The same turns and mirrors carry the whole set onto itself and the rows of a family onto each other. Which other rows belong to the same family as each row named below? List them in the order they appear above.
These 15 rows form 3 families of 5 rows each.
Ves: [  5   8 -27   7   4  -3  -6  25  -7  12  22 -18 -39   1  -1  -2   8  26
 -15  11  10 -39  -6 -42   8 -51 -21  -1  -7  14   0]
vuk: [  3   7 -29   6 -12 -10  -8   4 -15   6  20  20 -14  23  16 -41  -5  32
 -37  15  17 -15 -19   1  20   1 -13  15 -13 -15  17]
fud: [ -4  -2 -23  23  11  35 -33   2  -8   5  -3  -1 -33  12   3 -15  10  18
   0  -3 -16 -39 -15 -48   3 -16 -13 -30 -37  23   7]
fusav: [-17  36 -24  21  -8  12   7  -3 -38 -15  22   7 -25   1  21 -36  12  35
 -37   3  -3 -35   6  16  10   8 -22  -8 -21   0  13]
mina: [ -4   6  12   6   3   2  14  35 -16  21  33   8 -16   2  -9 -34 -15  33
 -21  -6  -2 -23  12 -46 -27 -44   3  19 -32 -19  -5]
Rof: [-11 -27 -13   3  -4  29 -35   5 -16  13 -12  14  -7  20   7 -32  -1  17
  -2  -2   0  -1  -1 -45  15   9  -3  -8 -41 -19  21]
baf: [-12  16  -6  25  11   7  16   6  -7   3  42  14 -10  14  -4 -56 -15  27
 -38   8  -5 -42   5 -18 -20 -27  11  17 -41   3 -18]
suna: [-15  19   5  -1  -7  38 -22  10 -35  15   4  16 -27  10   9 -24  11  34
  -9 -18 -28 -28  -4 -35 -15   8 -21 -26 -52   0   3]
muped: [-31   6 -20  24   2  22  13  -2 -23 -23  24  -2   1  -5   1 -49   0  14
 -30  16   9 -29  37   6   0  -6   8  14 -39 -11   1]
dek: [  5 -11 -22  13  -9  -8  -8  25 -21   2   3   6 -18  -2  12 -21  -5  28
 -15   0  21   1  -3 -25  16 -18 -12  11  -1 -33  40]
gis: [  1  -2   1  17   3  30 -28  20  -3  11   3  29  -8   3 -12 -33  -9  26
  -3 -10 -10 -17 -15 -37 -36 -14   7  -8 -55 -14  13]
dusu: [-33  -9 -10  15   6  24  14  18 -33 -10  16 -24 -11 -14  -1 -24   5  11
 -11   3   7 -20  54 -36   8 -28   1   7 -28 -14   3]
tem: [-15  28  -2  28   0  12  17  20 -51  -7  13   3 -37 -11  22 -24   9  37
 -23 -23 -16 -27  15 -25   1 -14 -23 -13 -11 -13  26]
Taz: [-21 -10 -19  -1  -4  46 -35   7 -11  -3  -1 -10  -9 -10 -12 -13  17  10
   6  11   3 -21  19 -28  -7  -8  -4 -16 -57   1   1]
Fab: [ -1   4 -35  11   7  -2  -4  -1   4   7  33  -5 -21  26   1 -33  -2  21
 -34  28  14 -44 -11 -20  18 -29  -7  11 -21  20 -15]

The rest of the family of mina: Ves, dek, dusu, tem
The rest of the family of muped: vuk, fusav, baf, Fab

The same turns and mirrors carry the whole set onto itself and the rows of a family onto each other. Which other rows belong to the same family as each row named below? List them in the order they appear above.
These 40 rows form 5 families of 8 rows each.
tig: [ -2 -10  -6 -25  -5 -41 -24  14  -5 -25  21   9 -43 -11 -13 -24  22 -22
   4]
seb: [  6 -26  10 -28 -10  16 -28  24   4  25  -9   2 -11  -2   1  12  19  -4
  25]
fel: [ 16 -22   5 -36  11   1 -23  18   9  20   1 -16   1   5   7  -2  35   1
  19]
beb: [  5 -10   1 -30 -17   3   3  33  26 -11  23 -26 -38  26  13  17  28   3
 -10]
Bisa: [-17 -21   2 -56 -16 -38  -4  27  12   0  19   8   6   1  -9 -19  -4  10
  -3]
Rur: [-13   7  10 -31   2 -21   5 -19  10 -15   4  -1 -15  -4  20  13  26  -7
  23]
Metum: [  4   8  30 -29 -33 -16   6  35  30 -14  30 -14 -23  19   5   4  39  -2
  -6]
Voze: [ -1   8  24 -27  10 -11  -9 -12  12 -10  20   0 -22   2  25   4  28 -10
  38]
pinaz: [-12  -3  -3 -50 -34  -2 -48  35  12 -17  11 -12 -29   3   4 -10  -5  15
  17]
Peb: [-16  -3  22 -17  14 -31 -29   9   8 -21   1  -8 -22  -9  15   9  33  -3
   9]
rad: [-26 -15  -1 -47  -6 -14  -8  12   9  17  32   8  -5 -11   6 -21 -16  10
  10]
Vifus: [ 10 -14  -5 -30  -2   8 -22  11  13  24  11  13   0   6  24  -2  11  -3
  30]
Mevad: [-29 -14  18 -53 -15 -27  -2  13 -13   5  25  -4 -16  22 -12 -28  -9   3
  14]
des: [ -5  13  15 -26 -34   1 -10  26  35 -15  43 -16 -50   9  17  -2  27   1
  12]
kura: [ 11 -17 -20 -14 -29 -10 -25  39  -8  10  14   6 -37  -2 -24 -10  11  -9
  20]
bizo: [-20 -12   6 -60  -4  -7  -6  16  -1  11   8  -3  -9 -16  -2 -25 -14   4
  24]
dola: [ 11  -5 -30 -13 -26 -16 -34  30  -4  10  32  12 -25  11   0 -16   2  -1
  23]
Duzu: [  9   8 -21 -15 -50  -9 -27  22  -3  11  17  10 -19  16  -8 -15   7  -4
  11]
kulet: [  1   3  -1 -22 -13 -42 -25  23 -14 -13  29 -21 -36   8 -24 -20  35  -7
  27]
Gif: [  2 -11  22 -46 -12 -18  27  21  17   9  32   4  -4   0  -5  -8  22 -12
  -7]
takuz: [-35  -5  -1 -46 -41 -25 -31  20  21 -12   1  -9 -25  27   0  -2  -3   8
  13]
Bibi: [ -2   4   6 -14  -5 -31 -17  12 -11 -27  15  -8 -56 -10 -22  -9  16 -10
  21]
Duf: [  1  12   5 -25 -33   8 -12  38  15 -17  36 -25 -51  -4   6  14  27  -5
   8]
kibib: [-32 -13   3 -48 -14 -26   2   4   1  14  13   1  -5   6 -10  -8 -16  -7
   0]
defot: [  1  20  -1 -11 -15 -33 -21   6  -4 -24  40  -1 -47   7   1 -10  19  -9
  30]
kiv: [ -4 -10  25 -10 -11   0 -23  32  11  25  -6   1  -5   4  17   2  35  -5
  20]
tus: [ -7  -6  12 -22  -3  -8  28  26  -4  19  36 -15 -20  12  -8  -2   7  -3
 -10]
Kip: [-21 -19   7 -61 -28 -15 -29  18  19 -26  11 -14 -33  36   7  -9  11   9
  12]
Sibeg: [-14  -1  11 -39 -37 -37 -28  41  25 -24  17  -9 -14  19   1  -6  12  20
  -2]
sulom: [ 14 -15 -21 -21 -15 -17 -33  37 -11  21  20 -13  -9  12 -19 -16  24   0
  14]
sol: [  2  -2  23 -39  13 -23 -17   2   6 -15   9 -25 -26   4   1  -7  50  -7
  29]
gavo: [ 11 -18  -4 -17 -31 -10 -18  37  -3  23  12  17 -27   4 -12 -29  25 -24
  15]
komub: [-27  -2  -3 -38 -37 -16 -42  28  23 -11  32  -6 -28  11   9 -18  -5  21
  17]
geti: [ -3   5  10 -29 -11  -5  31   8  15  14  24  -9 -27   5  -4   5   8 -23
 -15]
Zaki: [ -2  18  -6 -21 -32 -30  -8  -5  -5 -27  31   3 -42   3  -9  -6  26 -20
  14]
Bem: [ -3   0  14 -36  -2   5  23   9  23  11  44  -4 -28 -15  12  -6  15 -10
   6]
Muv: [ -2  -4  -4 -25 -17   1 -15   9  12  22 -12   5   8  10  20   4   8   8
  22]
varo: [ -5  10   7 -27 -38  -4  -1  26  35 -12  12 -20 -44  25   7  12  22  -9
  -2]
Ges: [ -7  -5  36 -28  12  -9 -21  -2   3 -12  -6 -11 -27  -9   3  12  24  -5
  25]
mekab: [ -8   3  16 -34  -3   2  30  19   2  10  33 -15 -31 -22  -1   1  17 -13
  16]

The rest of the family of Ges: seb, kura, takuz, Bibi, kibib, geti, varo
The rest of the family of defot: Voze, rad, Vifus, des, dola, komub, Bem
The rest of the family of tig: beb, Peb, Mevad, kiv, tus, Kip, gavo

The same turns and mirrors carry the whole set onto itself and the rows of a family onto each other. Which other rows belong to the same family as each row named below? List them in the order they appear above.
These 30 rows form 5 families of 6 rows each.
rono: [ 15 -12   2   0  23  -7 -11  -4 -20  10   5]
geg: [ 10 -16  -7  -7  12  -5 -14   1 -15  25  14]
ketup: [ -5 -15  -8 -10   2  16  23  -9  28 -19  -6]
Tukam: [ 10  27 -12  22  11  15   5  11  28  18  14]
lavo: [  3  -8 -12   0 -10  17  22 -12  18 -24 -15]
ludo: [ 0 24 -8 34 10 17  6  5 20 15 20]
forel: [ -3   2   5  28 -10  -1   5  24  24   7  23]
foz: [ 9 11 13 38 -1 -5  3 13 26  3 21]
fis: [ 13  -9   1  -6  40 -12  14  -9  -5  16  13]
zez: [ 6 -3 12 33  2  2 10 22 26 15 27]
mas: [ 11 -27  -5  -5  13 -13 -14  -2  -7  15   5]
sotaf: [ -8  -9  -5  -2 -16   6  36 -19   6 -19  -4]
fila: [ 19  -8   3  -7  26  -9  12 -17 -17  12  11]
Kagum: [-13  -9  -8  -3 -18  10  23 -28  13 -12   7]
rekik: [  3  -2 -18 -11  -3  10  13 -13  28 -18 -16]
Bef: [ 24  -4   0 -16  21 -17  14  -7  -8  20   6]
zarak: [ 17 -18 -11   1  10 -10  -9  -6 -18  17  -1]
fupef: [ 17  -5   4  -6  30 -21  12 -16  -2  16   0]
Mezev: [ 5 22  1 32  9 20 14 17 19  8 12]
Nenid: [ 10 -12 -15  -2  -5   5  16 -18  25 -29  -7]
Galo: [-15  -7  -3   2 -15  -7  36 -24  18  -7  -1]
Kep: [11 18 -4 39 -2 14 13 10 20 22  5]
kego: [  2 -10   1  -7  20  -9 -12  -1 -14  22  -1]
Lodu: [ 3  9  9 31 -5 -4 18 28 23  4 17]
Sufuz: [-23  -8 -10  -1 -15   7  30 -13  12  -9  -6]
logob: [-15 -18  -8   5 -14   2  28 -27  14  -2  -8]
katan: [ 1 13 11 36  1  7  8 24 12  5 17]
vere: [ 13  -7   1  -1  29 -16  18 -19  -5  27  11]
suvip: [  3  -2 -12 -14  -9   9  19  -6  30 -24  -3]
kinav: [ 1 33 -4 30 -2 11  6  6 25 17  4]

The rest of the family of mas: Tukam, forel, rekik, Galo, vere
The rest of the family of foz: ketup, Kagum, Bef, Kep, kego
The rest of the family of lavo: rono, sotaf, fila, Mezev, katan

The same turns and mirrors carry the whole set onto itself and the rows of a family onto each other. Which other rows belong to the same family as each row named below? List them in the order they appear above.
These 30 rows form 5 families of 6 rows each.
zutep: [ -6   7 -15  15 -10  -1  -5   3   3   1  23 -26  -3   3  10  -4 -21  -2
   0 -11  -5  -9  32   3  24]
Tefo: [  5 -19   4  -9 -11 -10   6   1   4 -13 -12 -10 -18   0  -3  -3  -5 -19
  39   9   4  20  15 -21  24]
Nesa: [  9  11  -5  16   5  11  22   4  20  10  21  26  17   1   9  18  -3   6
 -21  -7 -15 -19  -4  28  -4]
ven: [ -1 -16   0  -6 -13 -12  -5   4  -1 -19  -8 -11 -15   6   2  -9  -6 -17
  38  12   0  19  10 -25  21]
pogip: [-11  -8   6 -14 -12 -18   4 -11   5 -12 -35  13  -7 -20  -2  -5  32  -2
   8  19  13  22 -21   3 -22]
Buve: [-24  19 -12   3   0 -22 -10   2   4  11  -4   2   5 -22  15 -15  16  -6
 -26   0   0   0   6  28 -20]
Rufor: [ 15  17  -4  12   2  25  11   2  12   5  20  26  18   5   8  16   3   8
 -17  -4 -14 -22  -4  25  -3]
Nuzes: [-14   9 -14  22  -6 -14   6   2   2   1  23 -19  -5   1   9  -3 -23   0
  -4 -13  -3 -11  25   7  25]
Fup: [ 23  -2  14  -6  -1  16  28  -4   3 -17  -8  40  -2  11  -9  20   9  -4
  25  14   0  -3 -19  -5  15]
Zasog: [  4   4   5  15   1  11  15   9  11  13  15  19  24   2  10  16   0   8
 -25 -17  -6 -28  -9  23  -7]
boze: [-13  -8   5 -20 -15  -9  -3 -11  16  -1 -25  16   0 -13  -1   1  31  -3
  10  23   8  27 -24  -3 -20]
Ris: [ 19  -8  18  -5  -7  14  17 -15   1 -19  -5  38   4  20   3  19   2   1
  27  15  -4   4 -22  -9  12]
Meno: [-12   0  -4  21  -8 -10   3  10  -4   5  18 -21   4   4  11  -4 -21   1
  -8 -23   2 -21  20   4  21]
Gog: [ 17 -20   4 -12 -15 -10   9  -1  -1 -21  -6  -7 -13   3  -3   0  -4 -11
  36  14   5  18   9 -18  27]
big: [-24  13 -15   9   6 -11 -11  -1   8  12  -7   5  10 -14  12  -8  19  -1
 -32  -3   2  -6   8  29 -23]
Kupi: [-10 -10  13 -20 -16 -11  -4 -22   8  -4 -27  19   3  -7   5   2  25  -3
  14  24   8  29 -23  -4 -15]
bib: [ 18  -2  10  -2  -7  20  23  -6   5 -20   0  37   2  20  -6  20   6   3
  24  13  -2  -2 -28  -9  15]
devid: [ -1 -11   6 -27 -18 -19   1 -14   5 -10 -26   8  -5 -17  -5  -2  30  -3
  12  24  16  30 -13  -2  -8]
vamis: [-11  -4   9 -21 -13 -11   5 -16  13   0 -29  15  -5 -18  -7   1  32  -6
  13  21  16  26 -19  -2 -12]
Ziv: [ 30  -7  12 -14  -7  11  25  -8   3 -20  -9  35   3   7  -9  19  17   2
  20  19   2   5 -24  -1  10]
Veneb: [-25   8  -3   5  -4 -20 -12   8   0  16  -6  -7  13 -19  16 -13  15  -4
 -28  -9   7  -8   3  23 -20]
tenis: [  1 -23   0   1 -15 -14  11  -1   1 -22 -10 -17 -19   0  -3  -3 -10  -9
  35   6   5  14  11 -21  22]
ver: [-23  13 -11   5  -7 -21 -11   7   3  15  -7  -5  11 -20  16 -15  24  -7
 -22  -6  -1   1   6  21 -25]
dopu: [  5   6 -10  21   8  17  15   1  15   6  17  19  16   9   7  18  -2   7
 -23 -12 -12 -25   5  25   0]
livib: [-18   4 -20  21   1  -9  -3   1   3   2  13 -22  -4   3  10  -6 -15  -1
 -11 -15   0 -13  31   9  17]
navag: [ 27 -13  11   1  -2  15  33  -1   7 -22  -9  36   2  10  -6  21   7   3
  21  11  -6  -4 -22  -2   4]
Gogap: [  6  10  -3  18  -5  14  24   4  14  13  18  22  23   4   6  21   8  11
 -19 -13 -12 -21 -12  23  -7]
gozub: [-24  20 -11  -2  -8 -10 -19  -6   7  14  -4  -4   6 -22  12 -12  22   1
 -27   4   5   3   6  24 -20]
Zitov: [-10   9 -13  24 -11 -11   6   8  -8   0  20 -21  -1   7  10  -5 -17  -1
   2 -19  -3 -17  23   2  25]
lik: [  1 -21   9  -9 -15 -12  -3  -9  -2 -16  -9  -6 -11   8   7  -4  -9 -14
  38  14   1  23   8 -23  19]

The rest of the family of devid: Gog, big, Ziv, dopu, livib
The rest of the family of pogip: zutep, Rufor, tenis, navag, gozub
The rest of the family of Kupi: Zasog, Ris, Meno, Veneb, lik
The rest of the family of ven: boze, bib, ver, Gogap, Zitov

